One turn moves every row onto another: examples first, then more rows asked
vided: [ -1  16   5  26 -21  30 -10 -34  20 -20  37 -22   0   4 -16 -10  -2  -5
 -23 -11  24  -1 -12   8   6   9 -15   1 -19  28  20 -21 -25  22   3  20
  -4   2  -4  -9  15]
vun: [ 17  28  14  30 -16  10  -3 -37   9   8  29 -21 -10  -4  -6   1  -7  10
  -8  -7   9  -7  -3  -4   8  10 -12 -14 -25  32   1 -14  -7  19  12  -5
   7   5 -19  -5  12]
Noz: [  3  16 -11  10  -6  -5  -1 -14 -25  21  19 -11 -14  -8   2  14  -3  -2
 -16  -1   5   9  -2   5  -4  -7  -7 -28  -5  23  17  20 -25   9  11 -13
 -10   6 -31   5  17]
namom: [ -6  13 -14  -3  -5  29  -2  -6   6 -13   4  10  -2   8  17   1  22  -5
 -29  -7  31 -18  -3  21  39  29 -13  28  20  24  -1  -9  17  16  21   8
   8   0  24 -15  -9]
boten: [-15  23  -9 -12  -2  27   9   9 -36  16  13   7  -9   3  11   8  19  -4
 -13   5  34   4  -2  22  18  11 -20  -5  15  24   2  30 -14   7  10  33
 -13   3   9  -5   1]
rukes: [ 24   7 -22  22 -10  -7  -7 -10  -8  -7  22 -26  10   4 -11   8 -31 -14
 -31 -25  18 -33  11   4  40  -3 -14  -7  -7  19   5 -17  -7  -4  -7  -4
   1   0   0   1   3]
lam: [ -5  15  -2  22 -11  22   9 -18  17 -18  34 -22   5   1 -18  -2  -8  -7
 -23 -17  26   8  -8   8 -10   8 -14  -1  -4  26  25   0 -36  18  -8  36
  -4  10  -2 -12  22]
dazet: [  0  22 -26  17   3   1   7 -10   1 -18   8   1   3 -12  14  -7   7 -12
 -13 -11  -2 -22  19  22  30  15   7  12  22  25  -5 -20  32   7  21  -6
  24  -1  -7  13 -22]
kefid: [  3  21 -13  12 -13  20  -2  -8 -39   0   6   2   5  -2  11  -1  11  -4
 -11 -14  27 -25   4   2  52  19   1   5  26  22 -16 -24   8  11   1   4
   2  -9  18   8 -16]
guro: [  7  32  -8  20  15   7  -6 -22  -9 -21  15   0  21 -14   3  18 -15 -21
  -3   3  19   0  -1   3  22  -4 -11   3   8   9  -3  -4 -18 -26   1 -36
  -3   7  -8  -1 -17]
rimo: [ -2  23 -12  17 -14  15  -6 -12 -37  -1   7   0   1  -1  10   1  10  -2
 -10 -15  25 -29  11   5  52  26  -4   5  23  27 -14 -22  10   9   4   0
  12 -10  15  10 -16]
Redol: [ -9  19   0   5 -10  18  11  -6 -31   9  20 -13  -5   8  -9   0   1   4
 -10   6  15   3   9  15  -5   7  -7 -14 -14  26  12  28 -41   4  -8  33
  -9   4 -20  10  19]
muro: [  6   2 -18   5 -18  14   5  -8   4 -20  12 -21 -15  12  -2  17 -17   3
 -33   8  20 -28  17  14  37  -2 -18  18 -26  19   8 -10 -16 -21  -5  -4
   8   9 -14  17   9]
nebe: [-18  23 -21 -16  10  10  31   9  -4 -12  25  -8   1 -10  -2  -6   8 -17
  -9  -4  -4  19   7  21   5  13  10   7  37  12   5  19  -7   2   8  32
  11  14  -6   8  -2]
Kat: [ -3  19 -25  10   4   0   8 -10   4 -17   7  -3   1 -11  16 -10  13 -17
 -14  -7   0 -19  16  22  25  22  12  11  28  23   0 -12  31   6  25  -5
  28   1  -7   7 -23]
mon: [ -2  26 -13  18 -20  20  -2  -9 -31  -9   5   7  -3   1  11   1   9   4
 -14 -14  23 -30  14   7  53  20  -9  11  18  30 -15 -27   9   7   3   3
   7 -11  15  13 -15]
Vabi: [ -8  19  -9  -5   0  16  16  -2   2 -16  33 -16   8   4 -21  -2 -11  -5
 -20 -17   9  22  -2  11  -5   8  -2  -2  10  15  18  17 -43  14  -4  35
  -6  13  -5  -7  29]
dezir: [ -3  12 -18  -3  -3   5   8   4 -26  18  24  -5  -1  -8   1  16  12  -6
 -16 -24  10  14 -15  -6  26   6  -2  -3  52  12  -3   5 -14  17   4  -1
  -6  -2  18  -5   5]
vefat: [ -2  22  10  31 -33  23  -1 -33   1 -13  32 -24  -8  -2 -13 -18  -1   3
 -10   6   7  -5   5   0   2  12  -1  -4 -27  33  10 -21 -21   6  -4  11
   3   3 -23  10  14]
kek: [  1  30   7   8  -5  29   8 -26 -15  -9   0  11   2   9   3  11   0  -7
  -9  26  28  -6  -3   6  17  11 -14  20  -8  10 -13  12 -21 -30  -9 -19
  -8  -1  -1  -1 -13]
tuneg: [  5  15   0  27  -1  17  -2 -41  36 -14  34 -29 -12  -2  -9   7   0  -1
 -16  -7   7   0 -11  11   1   3 -10   2 -18  22  16 -13 -13  23  14  -1
  17   5 -21  -2   9]
beti: [-27  23 -26   0 -11  29  -2   0 -13 -43  11   3   0  -8  16  -8   9 -15
 -20   4  21  -8  19  22  48  19  -2  20  11  26   6 -26   8  -8  10   6
  11  11  -6  21  -8]
vusev: [ 20  13  -6  -2 -22   4   7  -4  21 -10   7  -8  -1  13  -3  -8 -20  -8
 -44  -2  24 -29  14  17  21  15 -18  13 -20  22   7   4   0  -7  14  14
  -9  20   3 -21   9]
guvek: [-12  17 -19   6  -8   0  -3  -6 -33  13  17  -8 -16 -19   6  19  13 -10
  -9   2   7  14  -7   6   1 -16  -2 -17   5  24  18  14 -21  -6  12  -9
 -13   6 -27  21  11]
Gekot: [-24  14 -31  -3  -3   8   3   8 -37  -2  18  -4 -15 -19  14  13  17 -16
 -13  10   6  17   3  16  18  -9  -1  -8  23  18  15   7 -10  -9  11 -11
  -6   9 -25  24  -1]
buduz: [  2  11  -9  25   3   5  10 -28  28  -5  29 -30 -14  -7 -12  25  -8   0
 -19 -19   7  14 -16   1  -7  -2 -11   1   3  14  17   1 -22  21   5  -4
   9  10 -19  -2  21]
dano: [  2  17 -11  -7   0  30   2  -5   2  -7   1  11   1   5  21   6  20  -5
 -27  -5  37 -21  -6  21  39  22 -11  24  22  20  -3  -7  13  18  25  10
   3   4  24 -14 -14]
sibuv: [ 20  -8 -15  18 -14  -8  16 -15  19  -6  11 -32   1  11 -19  -8 -10 -15
 -33 -10  -3 -38  14  14  12  12   5  21   2   9   8   0   1  -3  -5   9
  12  -2  -6   1  -5]
Nur: [-12  25 -13 -13   8  16  25   1   4 -10  28 -12   6  -6 -16  -2   4 -13
 -10 -15   0  25  -6  13  -7   7   8   6  19  14  10  21 -24   5   1  41
   2  15  -2   4  19]
fil: [  1  21 -22   4   5   4  15  -8  -1 -17   3  -4   2 -14  15 -11  12 -18
  -9  -2  -1 -20  15  21  24  17  19  13  29  16  -5 -12  28   4  23  -2
  22   7 -11  13 -26]
teg: [-22  19 -29  -4  -6  32   4  -1 -13 -42  10   2   0 -10  18  -5  11 -19
 -20   8  21  -9  13  25  43   9   5  19  15  20   8 -27   5  -7   9   4
   8  12  -9  25 -12]
Pugi: [ 10  21   1  29 -16   3   4 -27  -6  19  19 -16 -18 -10   0  13 -11   5
 -14  -6  10   7  -5  -9  -3   2 -12 -21 -19  26   6   5 -10  13   2 -12
  -4   9 -28  -1  22]
Pul: [ -1  14 -15   6  -3  24  -1  -9  10 -10   2  12   1   6  14   1  21  -4
 -31 -12  23 -24  -1  24  38  23 -15  31  20  23  -3 -11  21  20  21   9
   7  -4  21 -12 -14]
ziz: [-13  29  -1  -5  -5  23   7  -2 -33  13  14  -3  -9   2  -2   7  13  -3
  -7   2  27   7  -2  18   0   3 -14  -8  -8  26   8  32 -29   0   2  41
 -16   6  -4   6  13]
Kep: [-21  24 -25   3 -15  27   0  -2  -4 -43   7   9  -2  -6  14 -10  10 -15
 -28   1  16 -13  18  26  43  16  -7  24  10  26   6 -28  12  -3  12   9
   5  12  -5  18 -10]
nup: [  4  11 -17   0   0   1   8  -7  -7  15  26 -11  -3 -11  -9  23   9  -5
 -15 -27   1  23 -26  -9   3  -5   4  -2  35  13   8   8 -24  16   5  -4
  -6   1   7  -1  20]
ber: [ 11  12  -2  20  14  14  10 -30   5  -9  13  -6  28   3 -12   8   6 -22
 -13  -3  12 -11 -14   6  10   9  -2  23  27   4   1   1 -27 -12 -16 -14
   6  -6  17  -9 -23]
tiged: [  5  34   2   4  -1  19  13 -23   5 -23  10  14  29   2  -5 -21  -6 -34
 -19  14  15  -1   1  15   1  19  -2  11   5  14   2  11 -14 -25  -6   3
  -7  14   5 -14 -18]
der: [  1   3 -16   2   1   2   8 -14   7   6  28 -19 -10   0 -12  23  -1   1
 -24 -19  -3  21 -19   0  -5  -3  -1   0  21   9  16  14 -33  21   6 -10
  -3   3 -11  -5  25]
pilip: [ -7  17   3  26 -29  20  13 -20 -12   0  24 -17  -7   0  -9 -11  -2   0
 -15   8  15   2   7   3 -12  10  -7 -11 -27  35  16   4 -27   2 -16  25
  -5   7 -23   9  21]

nup moves to Nur
Redol moves to Noz
Now find these:
rukes moves to sibuv
dazet moves to Pul
dezir moves to nebe
Pugi moves to buduz
ber moves to tiged
Kat moves to namom
vun moves to tuneg
teg moves to kefid

